The same turns and mirrors carry the whole set onto itself and the rows of a family onto each other. Which other rows belong to the same family as each row named below? List them in the order they appear above.
These 40 rows form 5 families of 8 rows each.
bupu: [-2.51 -0.92  0.16  2.90  0.70 -0.01 -2.08 -4.55  3.48]
merab: [-1.20  0.93 -3.02  0.30  0.82 -1.74 -1.78 -0.97  5.32]
zupeg: [-1.25  1.06 -2.83  0.07  1.42 -1.01 -2.47 -1.51  5.11]
nimoz: [-1.30  1.17 -2.94  0.10  0.92 -1.33 -2.29 -1.38  5.43]
moma: [-0.88 -2.66 -2.05  1.61  0.31  1.40 -1.96 -0.81  1.41]
tevet: [-0.84 -2.21 -3.03  0.98  0.28  1.06 -1.85 -0.48  1.54]
mumok: [-1.56  0.90 -3.07  0.01  0.69 -1.06 -2.09 -2.23  5.87]
musa: [-2.29 -2.21  0.46  0.35 -3.35 -0.02 -0.52 -3.42  0.35]
dekev: [-0.94 -2.01 -1.86  1.17 -0.22  1.45 -2.69 -0.04  1.52]
sem: [-2.23 -1.80  0.66  0.49 -3.49 -0.46 -0.84 -3.35  0.31]
vadi: [-1.34  0.41 -2.97 -1.88 -3.35 -1.22 -0.83 -0.62  1.53]
geri: [-1.02 -0.05 -2.86 -2.18 -2.97 -1.18 -1.08 -0.31  1.63]
Savi: [-2.60  0.98 -0.56 -0.85 -2.26 -2.88 -0.14 -4.79  4.26]
tunad: [-3.01 -2.28 -3.14  1.02 -1.69 -0.58  1.02 -2.74  4.90]
Tik: [-2.00 -1.79  0.62  0.45 -3.13 -0.26 -0.69 -2.68 -0.14]
Mem: [-3.19 -2.60 -2.94  0.23 -2.41 -0.55  1.14 -2.55  4.29]
Barov: [-2.48 -0.62  0.56  2.67  0.19 -0.07 -1.73 -4.89  3.68]
Kufe: [-0.85  1.73  0.83 -0.31 -0.40 -0.92 -3.50 -2.41  1.03]
Sus: [-2.78 -2.77 -3.27  0.79 -2.08 -0.47  0.74 -2.39  4.74]
tudav: [-1.36  1.91  0.75 -0.62 -0.04 -1.05 -3.30 -2.19  1.30]
zav: [-0.99 -2.24 -2.16  1.36  0.34  1.40 -2.38 -0.52  1.49]
Mudu: [-0.90  0.25 -2.60 -2.62 -2.63 -1.75 -1.24 -0.62  2.22]
Gonat: [-1.65  0.69 -3.30  0.03  1.04 -1.17 -2.22 -1.49  5.39]
revob: [-2.58  1.78 -0.38 -1.14 -2.62 -2.64 -0.72 -3.97  4.35]
lipap: [-1.41 -0.26 -2.85 -2.24 -3.21 -1.69 -0.98 -0.38  2.17]
bevi: [-2.70 -1.27  0.03  3.15  0.20  0.45 -1.46 -4.38  3.58]
pekom: [-3.11 -2.87 -2.96  1.09 -2.00 -0.66  0.88 -2.72  4.35]
sozom: [-0.69  1.71  0.34 -0.49 -0.43 -1.07 -3.94 -2.18  1.27]
Rel: [-2.26 -2.01  0.35  0.39 -3.83 -0.28 -0.18 -3.25  0.65]
rirak: [-0.88 -2.54 -2.27  1.10  0.09  1.01 -2.30 -0.50  1.06]
lipi: [-2.16 -3.04 -3.34  1.12 -2.31 -0.37  0.58 -2.65  4.43]
zizu: [-2.23 -1.33  0.43  2.31  0.88 -0.03 -1.99 -4.21  4.23]
dova: [-2.95  1.33 -0.34 -0.55 -2.55 -2.70 -0.82 -4.37  4.51]
mamil: [-2.39 -1.86  0.54  0.23 -3.17  0.39 -0.88 -3.88  0.51]
vema: [-2.63  1.24 -0.34 -0.84 -2.73 -2.77 -0.36 -4.34  4.17]
vefu: [-2.87  1.20  0.43 -0.58 -2.77 -2.44 -0.85 -4.37  4.28]
Kodut: [-1.10 -0.36 -3.10 -2.17 -2.73 -1.18 -0.93  0.08  2.16]
Tad: [-0.28  1.56  0.48  0.24 -0.02 -0.86 -3.87 -2.28  1.48]
dedo: [-0.54  1.39  0.67 -0.49 -0.74 -0.72 -3.68 -2.14  0.90]
Galo: [-2.61 -0.95  0.39  2.77  0.65 -0.14 -1.59 -4.55  4.09]

The rest of the family of lipi: merab, dekev, vadi, Savi, tudav, zizu, mamil
The rest of the family of Kodut: zupeg, moma, tunad, Barov, revob, Rel, dedo
The rest of the family of Kufe: nimoz, musa, geri, Sus, zav, vema, Galo

The same turns and mirrors carry the whole set onto itself and the rows of a family onto each other. Which other rows belong to the same family as each row named below? List them in the order they appear above.
These 21 rows form 7 families of 3 rows each.
kufem: [ 0.72 -0.68 -2.21 -1.24 -1.55  2.13 -0.40 -1.12 -2.76 -2.90 -3.50]
Fupa: [ 0.37 -1.12 -2.78 -3.72 -0.86 -1.53  3.75  1.23  0.24 -1.62  0.30]
bab: [ 1.33 -3.55 -0.27 -0.16 -3.85  1.61  0.28 -0.59  2.14 -0.62 -2.72]
difo: [ 1.76 -0.31 -3.34 -1.19 -1.85 -0.07 -1.52  0.66 -2.51 -2.46 -3.56]
Zovuf: [ 1.25 -1.19 -3.20 -1.92 -1.82 -0.55 -2.13 -0.55 -3.35 -2.47 -2.51]
larep: [ 1.02 -1.24 -2.67 -4.25 -0.91 -0.96  4.24  1.16 -0.54 -1.95 -0.69]
Nusof: [ 2.75 -2.23 -2.90 -4.43 -1.24 -2.09  3.62  0.45  1.16 -1.95 -1.68]
Davub: [-0.24 -4.17 -0.54 -2.79 -1.65  0.12 -1.06 -0.45  2.00  1.32 -1.34]
pilir: [-0.33 -1.60 -1.83 -3.49 -1.07  0.51 -2.79 -0.45 -1.84 -0.19 -2.75]
kopub: [ 2.35 -0.81 -2.90 -2.57 -1.86  0.33 -0.62 -1.23 -2.38 -3.35 -4.23]
zib: [ 2.22 -4.16 -0.34 -0.74 -3.30  0.55  0.45 -1.72  2.49 -1.55 -3.15]
Fab: [-0.02 -2.19 -2.72 -5.34 -0.29 -1.49  0.65  0.99 -0.04  0.72 -0.67]
nufe: [ 1.77 -3.88 -0.06  0.65 -2.24  0.30 -0.18  0.30  2.82 -0.83 -2.67]
Sazi: [ 1.85 -1.57 -2.28 -4.07 -0.43 -1.31  3.91  1.61  1.41 -1.24 -1.30]
Kome: [ 0.15 -0.06 -2.65 -1.31 -1.13  1.38 -0.95 -1.03 -2.82 -2.99 -2.33]
vor: [ 1.01 -4.18  0.76 -0.25 -2.56 -0.37 -0.91 -0.43  2.33 -1.11 -1.71]
pamo: [ 0.86 -4.39 -0.19 -0.45 -3.05  1.47  2.03 -0.96  2.20 -0.72 -1.57]
gugig: [ 1.88 -2.37 -2.75 -3.78  0.42 -2.78  2.38  0.90  0.52 -1.32  0.01]
borus: [ 0.03 -3.61 -0.43  0.16 -2.99  1.40  0.90 -1.15  2.28 -0.80 -0.85]
les: [ 1.89 -0.10 -3.86 -2.00 -1.08  1.31 -0.21 -0.63 -2.82 -2.31 -3.73]
tabog: [ 2.44 -2.20 -3.52 -2.96 -0.25 -2.35  2.94  2.05  0.90 -0.92 -0.96]

The rest of the family of tabog: difo, nufe
The rest of the family of vor: Zovuf, gugig
The rest of the family of bab: Sazi, les
The rest of the family of borus: Fupa, Kome

The same turns and mirrors carry the whole set onto itself and the rows of a family onto each other. Which other rows belong to the same family as each row named below? List them in the order they appear above.
These 32 rows form 4 families of 8 rows each.
nas: [-2.59 -1.62  1.96  1.60 -0.55  0.71 -1.06 -0.37  0.43  1.86]
mig: [-2.06 -2.37  1.40  0.71  2.30 -3.67 -1.13 -1.84 -0.07 -0.89]
lolol: [-2.37 -0.38  0.82 -1.28  0.26  1.08 -0.12 -0.31  2.08 -3.34]
Kelib: [ 0.17  2.05 -0.82 -1.01 -1.07 -0.53 -0.34  1.65  2.90  0.48]
ves: [ 1.04  0.81  0.15 -0.30  1.07 -3.44  1.12 -0.22  1.37 -3.78]
Nis: [-2.96  2.55  0.77  0.75  1.12 -1.48  1.82 -0.97 -0.20  0.00]
fosu: [ 0.82  2.40  0.53  0.10 -1.16  0.45  0.58  1.41  2.38  0.49]
zoga: [ 0.57 -3.20 -0.05  0.67  0.10 -1.80 -2.43  1.47  2.68 -0.23]
Bula: [-2.12 -1.70  0.30  1.33 -0.27  0.73 -0.88 -0.33  0.53  2.63]
gako: [-1.27 -2.59  1.63  1.40  2.50 -1.89 -1.24 -2.10 -0.61 -2.06]
lamob: [ 2.29  0.68  0.69  2.62  0.00 -2.34 -0.70 -0.41  0.50  1.80]
memer: [-2.53  2.75  0.55 -0.88  1.18 -2.33  1.00 -1.69  0.04 -0.11]
Rimuv: [ 0.98  0.51 -0.75 -0.70  2.15 -3.60 -0.34  0.10  1.92 -3.07]
miga: [-1.48  2.90  1.19  0.42  1.96 -1.35  1.51 -2.17 -0.07 -0.84]
fofir: [ 1.05 -3.05  0.99  0.99 -0.59 -0.15 -2.12  1.51  1.94 -0.78]
fonad: [-2.95 -0.96  1.19  0.61 -0.88 -0.55 -1.14 -0.32  0.86  2.66]
Botef: [ 1.41 -2.97  0.15  0.91  0.30 -0.33 -2.04  1.34  2.51 -1.53]
Mugut: [ 2.11  0.70 -0.04  0.73  1.70 -2.37 -0.16  0.21  1.73 -3.69]
sor: [-2.59 -0.86  2.18  0.74 -0.37  0.94 -0.47 -1.00  0.07  2.11]
Nazor: [-1.40 -2.13  1.00  2.37  1.66 -3.19 -0.76 -2.75 -0.23 -1.12]
lopo: [-2.86 -0.94  1.17 -1.33  1.22  0.62  0.07 -0.31  1.43 -3.21]
nok: [ 1.96  1.11 -0.19  1.98 -0.21 -2.88 -0.46  0.11 -0.56  1.47]
Volam: [ 0.07  2.13 -0.04 -0.56 -1.35  1.14  0.10  1.47  2.07 -0.03]
pano: [ 1.86 -3.44 -0.26  0.27 -0.30 -1.19 -1.72  0.52  2.09 -1.14]
Nur: [ 0.32  1.25 -0.40 -1.29 -0.82  0.50  0.90  2.20  2.21  0.01]
sinu: [-1.95  2.69  1.67  0.39  1.02 -1.47  1.40 -2.02 -0.53 -0.07]
fesid: [-3.18 -1.94  0.75 -0.95  1.01  0.21  0.55 -0.53  2.40 -2.56]
buz: [ 1.49  0.69  0.37  1.57  0.61 -3.83 -0.71 -0.58  0.66  2.11]
Kefil: [ 1.93  1.41 -0.08 -0.28  1.77 -2.43  0.41 -0.34  1.45 -3.41]
damo: [-0.57 -2.37  1.93  1.90  2.64 -2.80 -0.74 -2.21 -0.18 -1.57]
rirof: [-3.49 -1.06  0.21 -1.82  0.64 -0.31 -0.76  0.33  2.12 -2.52]
fuzan: [ 1.95  0.25  1.22  2.68  1.09 -2.59 -0.53 -0.43 -0.23  1.67]

The rest of the family of nok: ves, Nis, Bula, Nazor, pano, Nur, fesid
The rest of the family of nas: lamob, Botef, lopo, Volam, sinu, Kefil, damo

The same turns and mirrors carry the whole set onto itself and the rows of a family onto each other. Which other rows belong to the same family as each row named below? List them in the order they appear above.
These 40 rows form 5 families of 8 rows each.
gep: [-0.39 -0.53  0.01  0.06 -0.09  0.44 -3.68  1.18  0.29]
Gul: [-3.96  1.69  0.94  1.24 -0.21  1.60  1.19  0.96  2.26]
sifek: [-1.73  0.14  1.55  0.33  1.48  1.06 -2.15  1.48  2.32]
fikip: [-4.21 -0.11 -2.64  0.01  1.45  2.72 -2.82  1.41 -3.24]
Zenoz: [-5.74  3.71 -0.37  1.94 -0.57  2.30 -0.74  1.07 -0.77]
fevu: [-2.82 -0.57 -2.57 -2.53  1.69  0.24 -1.96  0.72 -1.80]
Pufu: [-2.13 -1.78 -2.76 -0.47 -0.17  1.64 -0.78  0.64 -2.49]
Mek: [-5.18  3.32 -1.41 -0.68 -0.76  0.41  1.42  0.02 -0.06]
zipe: [-3.04  3.50  0.91 -0.65  0.23 -0.72 -2.20  1.00  1.61]
kan: [-3.56  2.61 -0.13  1.55 -2.52  1.15  0.92  0.48  0.65]
metut: [-4.28  4.10  0.09 -0.20 -0.52 -0.11 -0.23  0.45  1.35]
nek: [-4.89  0.77 -0.31  0.77  0.00  2.15  2.46  0.77  0.78]
penod: [-3.25  0.23 -2.94 -1.64  0.13  2.77 -0.09  1.88 -3.18]
Mibu: [-4.25 -0.99 -1.64  0.03  0.85  2.58  2.14  0.67 -0.30]
Sofes: [-1.67 -1.34  0.35 -0.45  2.19  1.47 -2.36  1.47  1.12]
Dosib: [-3.64  2.98  0.85  1.41  0.58  1.39 -4.25  1.74  0.44]
mufiv: [-2.08  3.74  1.26  0.01 -0.74  1.30 -2.60  2.54  1.15]
pulef: [-3.28 -0.48 -2.56  0.27 -1.15  1.82  1.09  0.29 -2.07]
butus: [-5.27  0.86 -2.65  0.46  0.47  3.00 -0.82  1.14 -3.11]
Namo: [-3.40  4.47  0.54  0.42 -1.59  1.68 -0.31  2.33  0.53]
Kap: [-2.19 -2.28 -0.96 -0.78  2.32  2.08 -1.14  1.34 -0.15]
Kamen: [-1.02  2.10  0.69 -0.98  0.18  1.13 -4.02  2.80  0.32]
pekeb: [-5.11  1.80 -2.76 -1.35 -0.06  0.79  1.46 -0.02 -1.30]
Lan: [-0.80 -1.70 -1.54 -0.43  0.19  0.82 -2.81  1.09 -1.37]
Liti: [-1.13  1.37  1.07  0.88 -0.76  0.12 -3.11  1.12  1.39]
dele: [-3.89  1.22 -1.59  1.24 -2.27  1.73  1.99  0.13 -0.96]
gava: [-4.82  3.89  0.64  1.75 -0.24  1.82 -2.50  1.53  0.37]
kob: [-2.02  1.87  0.26 -1.52  1.34 -0.69 -3.75  1.09  0.99]
gak: [-5.99  2.38 -1.87  1.27 -0.31  2.81 -0.23  1.06 -2.10]
Goli: [-2.93  1.48 -0.08  0.50  1.62  1.69 -5.14  1.95 -0.65]
gafat: [-3.09 -0.06 -1.42  0.04  1.89  2.22 -4.33  1.88 -2.09]
vab: [-2.28  2.55  0.96  1.52 -1.89  0.40 -1.26  0.68  1.72]
dume: [-3.33 -2.06 -1.81 -0.74  1.50  2.31  0.49  0.92 -0.90]
nofa: [-0.92  0.33 -0.73 -1.76  0.98  1.65 -3.85  2.83 -1.38]
kag: [-1.84  0.18 -1.23 -2.34  1.85 -0.41 -3.52  1.03 -0.51]
ror: [-4.11  0.19 -3.21 -2.13  1.00  0.80  0.05  0.30 -2.16]
rumiv: [-1.72 -0.45 -2.31 -1.74  0.83  2.19 -2.18  2.26 -2.72]
peko: [-4.18  1.82 -2.10 -0.68 -1.00  2.92  1.42  1.54 -2.43]
Nuse: [-4.13  3.63 -0.79 -0.06 -1.73  2.45  1.41  1.89 -0.74]
vizu: [-2.78  1.52  1.73  1.03  0.56  1.25 -0.62  1.31  3.08]

The rest of the family of Mibu: Gul, sifek, nek, Sofes, Kap, dume, vizu
The rest of the family of Liti: gep, Pufu, kan, pulef, Lan, dele, vab
The rest of the family of kag: fevu, Mek, zipe, metut, pekeb, kob, ror
The rest of the family of Kamen: penod, mufiv, Namo, nofa, rumiv, peko, Nuse

